In the rows, 128 means zero.
A single turn carries every row of the set below to another of its rows. Some are shown first; where does it send the rows asked next?
Varib: [143  96 129 134  95 147 106 134 103 109 104 151 125]
fepe: [133 104 111 146 119 167 107 113 142 103  99 115 134]
vafez: [132  99 116 159 134 149 115  92 141  99 110 113 127]
Veve: [126 116 103 125 121 172 122 132 132 110  99 120 133]
kemel: [130 131 172 161 104 125 109 126 141 115 133 119 107]
lige: [140 110 162 117 102 137 121 107 104 132 104 144 131]
zerif: [126 134 170 157 118 114 126 122 132 116 141 120 101]
nelod: [158 148 138 185 122 139 134 135 115 121 137 117 148]
teko: [132 150 143 166  97 128 127 160 106 134 134 126 139]
serim: [135 141 151 185 109 110 128 133 110 127 144 122 134]
sedad: [136  96 132 140 129 115 138 109  90 106 126 150 109]
Zizez: [137 109 163 121 114 125 131  97 101 130 111 144 125]
lada: [132 104 126 122 122 127 143 130  85 111 121 153 112]
kibu: [128 117 104 143 119 130 108 109 138 140  94  89 141]
Sez: [137 144 147 177  93 128 116 152 113 131 132 124 142]
far: [131 147 147 174 114 110 139 141 103 131 146 124 131]
napov: [120 126 100 128 139 118 137 110 123 143 106  91 132]
lonen: [125 123 100 129 118 135 116 122 132 144  92  92 141]
Suf: [128 115 107 148 129 119 115  97 136 138 101  87 136]
Degan: [154 154 133 173 121 142 142 147 109 126 136 119 148]
Kener: [130 135 166 150  94 138 106 142 140 119 125 121 112]
fisos: [138 109  86 139 114 139 119 119 131 113  97  92 127]
zisi: [156 153 134 175 117 146 135 146 113 125 133 119 151]
Fufod: [118 116 105 130 154 142 154 110 119 106 120 119 118]
Zurol: [120 128  98 123 128 129 129 123 125 145  99  93 136]
Fatab: [136 107  89 148 129 123 130 103 128 110 107  91 120]
vak: [147  87 136 152 101 136 102 113 108 104 109 147 122]
sigim: [136 104 125 119 105 143 127 143  91 113 109 154 120]
napet: [125 105 113 151 151 137 138  90 130 100 120 115 119]
vul: [158 149 137 181 116 143 131 141 116 123 134 117 151]
Mapiv: [138 140 150 186  99 119 117 139 115 128 137 122 139]
vik: [132 112  86 137 133 123 140 110 122 113 109  93 118]
Deta: [120 147 159 130 112 129 135 151 123 124 134 125 104]
dopi: [124 143 161 135  98 140 119 155 132 124 127 124 110]
tomoz: [140 106 165 125 110 126 123  95 105 129 110 143 128]
Ziga: [154 153 135 176 126 137 144 141 108 125 139 119 146]
vopo: [143  87 138 155 119 119 118 101 102 102 121 146 114]
natug: [133 115  82 130 118 140 129 127 125 116  99  95 125]
tirib: [118 121 100 117 139 159 145 130 120 111 109 121 124]
nos: [130 116  82 129 127 131 139 122 121 116 105  95 121]
goza: [136 112 161 114 113 128 133 105  99 133 110 146 126]
zake: [155 150 137 181 127 135 141 135 111 122 140 118 146]
mugoz: [123 119 105 142 139 113 129  98 129 140 107  89 132]
lezas: [138 106  89 148 119 132 119 108 133 111 101  91 124]
nifo: [120 142 164 142 122 117 139 134 124 120 143 122 100]
Romi: [142 106 164 124 103 133 118 100 107 131 106 144 130]
kepal: [137 112 160 112 106 134 128 109 100 133 107 145 129]
fub: [129 151 143 165 108 119 138 154 101 134 141 126 135]

Fatab moves to vik
napov moves to Zurol
Now these:
Mapiv moves to serim
sigim moves to Varib
Degan moves to zisi
tomoz moves to Zizez
tirib moves to Veve
nifo moves to Deta

A single turn carries every row of the set below to another of its rows. Some are shown first; where does it send the rows asked next?
tuli: [131 135 119 129 106 119 141  97 124 107 132 107 102]
sur: [111 128  94 132  97 116 141 124 132 108 137 145 111]
Rad: [131 120 131 131 143 139 102 162 134 135 139 102 111]
kam: [151 154 121 138 107 131 130 107 124 114 135 118 109]
Fuvig: [101 153 164 118 142 143 149 123 127 106 111 140 113]
Nokar: [102 112  96 116 110 114 136 140 143 120 135 155 126]
Vaz: [119 118 166 135 150 132 131 126 106 127 104 117 159]
zagi: [ 90 143 157 121 137 137 153 132 128 102 107 151 117]
ler: [119 103 120 130 127 111 120 137 115 139  88 116 149]
sek: [121  98 117 143 143 113 131 129 112 136  93 120 151]
bafu: [118 134 160 131 154 150 126 138 133 104 157 119 116]
puz: [129 117 120 127 155 133 107 160 133 131 136  99 116]
Lani: [ 85 131 163 124 144 136 148 139 121 111  96 139 121]
vun: [102 118  94 122 106 119 144 139 134 115 146 151 124]
taku: [ 89 140 168 124 152 144 143 145 123 121 113 134 118]
memi: [154 150 132 137 129 146 110 144 123 152 133 125 134]
bafik: [156 153 130 138 113 148 120 143 116 139 134 138 150]
liru: [ 85 109 137 120 143 131 139 155 134 115 139 157 146]
geg: [102 101 100 133 119 104 132 135 118 135 100 128 137]
feve: [106 110  93 129 122 118 145 136 138 119 144 161 132]
sobol: [138 138 119 137 109 128 139 102 116 105 133 101 106]
tutag: [103 153 169 120 146 148 146 134 122 121 113 142 123]
vugo: [119 111 117 133 151 126 107 160 126 150 120 106 125]
libi: [114 106 111 128 128 108 132 129 109 139  93 118 154]
buve: [122 145 153 132 114 141 149 118 118 110 136 161 156]
Bufis: [152 155 136 132 101 144 125 133 118 143 137 138 140]
Demet: [ 98 114 144 129 136 119 150 101 120  89 123 114 120]
vuvi: [153 146 135 149 115 149 132 129 112 141 140 144 149]
dazan: [133 130 116 145 123 124 147  93 120 108 140 111 105]
rasab: [132 114 127 144 159 143 110 159 131 130 146 110 116]

Lani moves to zagi
vugo moves to geg
rasab moves to sek
Now these:
libi moves to vun
Bufis moves to Rad
buve moves to bafu

A single turn carries every row of the set below to another of its rows. Some are shown first; where does it send the rows asked next?
gurep: [123 133 161 137 116 119 142 100 138 117 161 135  95 159 111 130 136 126
 154 112 191]
Dupur: [125 126 141 158 120 128 170  93 123 133 150 125  98 153 140 103 118 134
 149 124 172]
ruf: [118 154 161 137 125 125 143  98 137 148 130 138  98 179 131 117 130 122
 126 118 166]
Fifi: [130 131 136 112 126 126 142  64  88 124 107 147 117 103 135 106 139 172
  87 115 158]
famo: [130 107 115 107 160 115 139  76 153 141 129 156 103  94 113 106 122 170
 133 110 171]
gapim: [130 121 150  99 141 100 120  81 111 149 131 127 104 117  92 120 107 168
 125 112 118]
febo: [132 111 158 104 129 128 133  78 125  90 123 109 102 108  93  99 134 102
 146 108 142]
Miti: [149 127 150 121 136 105 142  45  99 135 124 144 121 101 127 113 154 173
  94 109 144]
nesez: [128 147 170 121 120 110 152 104 122 120 159 128 101 164 113 131 141 135
 145 109 185]
gup: [134 121 153  91 144 116 112  73 126 139 133 145 106 119  83 134 100 150
 115  93 133]
Miz: [139 116 116 105 163 127 140  74 140 145 127 160  98 108 106  97 123 181
 129 123 171]
feler: [124 100 112  97 144 131 143  88 130 136 120 162  96 101 100 108 117 167
 129 109 175]
Tad: [120 126 137 153 121 122 162 102 117 138 150 112 100 157 132 104 128 135
 155 120 167]
Bazo: [135  98 109 110 141 140 155  72 130 136 134 158 107  91 118 113 114 168
 126 106 172]
foram: [128 131 142 164 106 128 162  85 121 126 145 121  99 154 136 106 136 128
 144 122 177]
togoz: [125 128 152  92 133 107 118  77 108 137 112 140 104 125  84 121 105 153
 108  97 124]
vapok: [138  97 120 116 159 116 142  66 137 148 135 161 106  96 110 107 138 174
 131 111 167]
mab: [119 139 161 131 128 130 153 109 132 116 161 139 103 162 115 127 132 138
 139 109 193]
Tavo: [127 115 146 112 130 131 129  69 106  89 136 114 111 100  91 114 123 101
 151 117 163]
Repun: [131 127 154 102 142  88 122  72 125 141 124 127 110 116  93 121 106 156
 119  97 116]
futek: [128 104 130 101 138 137 150  57 135 130 103 138  98  98 108  85 139 107
 153 123 150]
Raf: [145 141 152 100 127 108 154  59  96 130 123 144 115 103 131 113 146 180
  97 116 155]
Suv: [139 135 146 113 126 126 132  52  97 143 111 144 119 108 142 120 130 160
  82 112 142]
bug: [130 159 168 140 126 120 145  79 132 144 132 139  95 172 143 114 134 123
 122 125 175]
buneb: [133 159 155 138 132 123 145  83 130 146 126 133  99 178 135 104 146 127
 129 122 181]
kazim: [121 121 162  93 134 129 119  57 110 117 108 139 114  96 131 109 169 116
 124 133 166]
Gov: [121 137 146 154 111 133 173  96 114 128 145 122 105 161 138 108 125 136
 136 115 164]
Soza: [131 122 124 116 123 137 147  56 124 132 100 123  99 101 125  93 129  92
 146 131 156]
Bori: [126 141 158  96 130 125 106  62 119 117 111 136 110 107 123 122 151  93
 127 134 176]
liku: [140 137 146 118 135 108 145  54 104 121 122 141 127  96 143 113 142 175
  92 110 155]
Marop: [128 128 167 103 135 130 111  71 119  98 109 123 106 108 132 103 166 105
 119 126 163]
korim: [130 156 164 145 112 117 137  81 137 140 130 131  94 174 128 117 140 115
 132 120 167]
tafeg: [124 139 175 127 124 114 149 102 126 119 166 134  98 160 113 133 121 130
 146 113 182]
roze: [136 112 152 105 145  91 123  68 124 152 130 139 107 116  83 125 122 160
 124  98 118]
tusot: [124 108 161 104 139 127 119  62 104  97 125 115 114 103  88 103 133 114
 143 115 135]
Pabil: [126 105 132 107 130 136 142  75 142 121 102 125  95 100 131  87 151 101
 147 129 157]

Marop moves to Pabil
tusot moves to kazim
ruf moves to Gov
Now these:
vapok moves to roze
Bazo moves to gup
Tad moves to nesez
Repun moves to liku
Bori moves to Soza
feler moves to togoz
Miz moves to gapim
bug moves to Dupur
korim moves to foram

A single turn carries every row of the set below to another of its rows. Some are shown first; where does it send the rows asked next?
batus: [120 120  88 128 126 115 159 155 139 102 122 103 145]
Ferid: [ 88 127 115 125 129  98 156 151 142 105 111 113 152]
Zos: [109 157 134 143 125  90 153 140 124 114 111 107 153]
susov: [111 131  99 134 117  99 155 159 143 111 108 114 154]
zanu: [113 155 141 128 101 118 120 114 158 120 134 125 106]
mal: [100 143 142 144  99 127 133 119 164 129 137 122  96]
pelil: [ 92 113 109 118 129 115 159 147 133  99 128 104 147]
Refev: [118 125 101 164  94 107 129 115 127 124  97 146 112]
bul: [ 87 131 140 134 102 132 132 116 138 112  91 134 101]
zes: [142 150 109 152 125 104 156 147 126 117 116 102 150]
timur: [113 125 120 165  96 102 131 112 142 135 154 138 112]
bizo: [141 124 130 122 137 125 119 121 110 152 136 110 111]
nen: [ 81 132 139 136 102 133 133 112 139 121  91 124 109]
tate: [124 130 148 130 151 121 124 126 124 158 120 116 102]
Lisi: [124 134 140 150 126 117 130 136 136 173 109 117 100]
bav: [111 122 107 165  87 107 129 116 123 125 101 147 115]
lisit: [142  97 106 148 112 139 130 128 105 124 125 146 144]
kapod: [100 117 161 129 123 123 126 128 113 161 134 116 116]
Pap: [132 118 123 153 107 129 134 134 124 172 129 107 102]
Gugil: [112 102 143 123 128 172 140 132 127 114 113 129 121]
siv: [143  93 103 158 122 145 138 131 115 128 123 144 131]
keso: [125 131 159 120 114 145 128 137 147 121 148 138 126]
gido: [ 94 137 144 128 129 112 157 134 114 104 131  96 150]
Zad: [109 123 103 166  89 105 126 111 121 133 102 140 126]
gizi: [143 136 127 131 104 115 117 128 111 162 130 110 122]
seku: [133 109 136 151 115 125 132 134 131 131 166 151 135]
direp: [ 94 137 138 130 108 129 128 115 138 109  87 136 102]
kula: [100 121  99 144 112 104 165 161 148 118 111 111 148]
tefi: [131 138 114 158 112  96 123 109 144 129 146 139 110]
fepa: [118 104 137 138 119 135 134 126 110 161 146 106 107]
pero: [101 115 101 123 143 116 163 148 143  99 123 103 136]
zamem: [116 103 141 123 125 165 138 132 123 105 114 139 112]
bavis: [138 134 111 143 146 129 164 142 125 108 130  92 133]
tanag: [146 114 128 155 133 125 133 133 141 131 156 150 122]
Dugi: [119 113 142 113 131 165 130 127 123 109 111 133 127]
Sigeb: [118 126  97 168 103 106 129 111 130 133  96 139 118]
Dad: [112 119 125 140 112 129 167 144 110 112 146  90 151]
bufe: [141  95 107 149 107 138 134 131 106 116 124 152 130]
tilil: [102 134 132 147 155 123 171 139 135 110 121  93 122]
geb: [112 125 117 168 103 116 173 153 124 129 129  98 146]
bip: [143  95 105 154 112 142 136 132 112 117 121 150 123]
Teb: [ 88 122 111 136 137 104 165 153 150 109 109 112 139]
Vasiz: [126 126 154 133 126 152 138 141 159 126 143 136 109]
Papev: [ 92 142 136 130 115 129 125 109 142 117  84 126 107]
riro: [107 110  93 132 111 118 164 157 135 108 128 102 149]
meno: [ 94 136 132 168 128 107 174 146 139 127 112 101 129]
tazur: [119 108 141 118 124 161 133 130 120 102 113 141 119]
Lazaz: [115 137 151 135 103 109 119 133 118 168 119 120 124]

kula moves to riro
Lisi moves to Pap
timur moves to seku
Now these:
bip moves to zamem
Sigeb moves to siv
zes moves to bavis

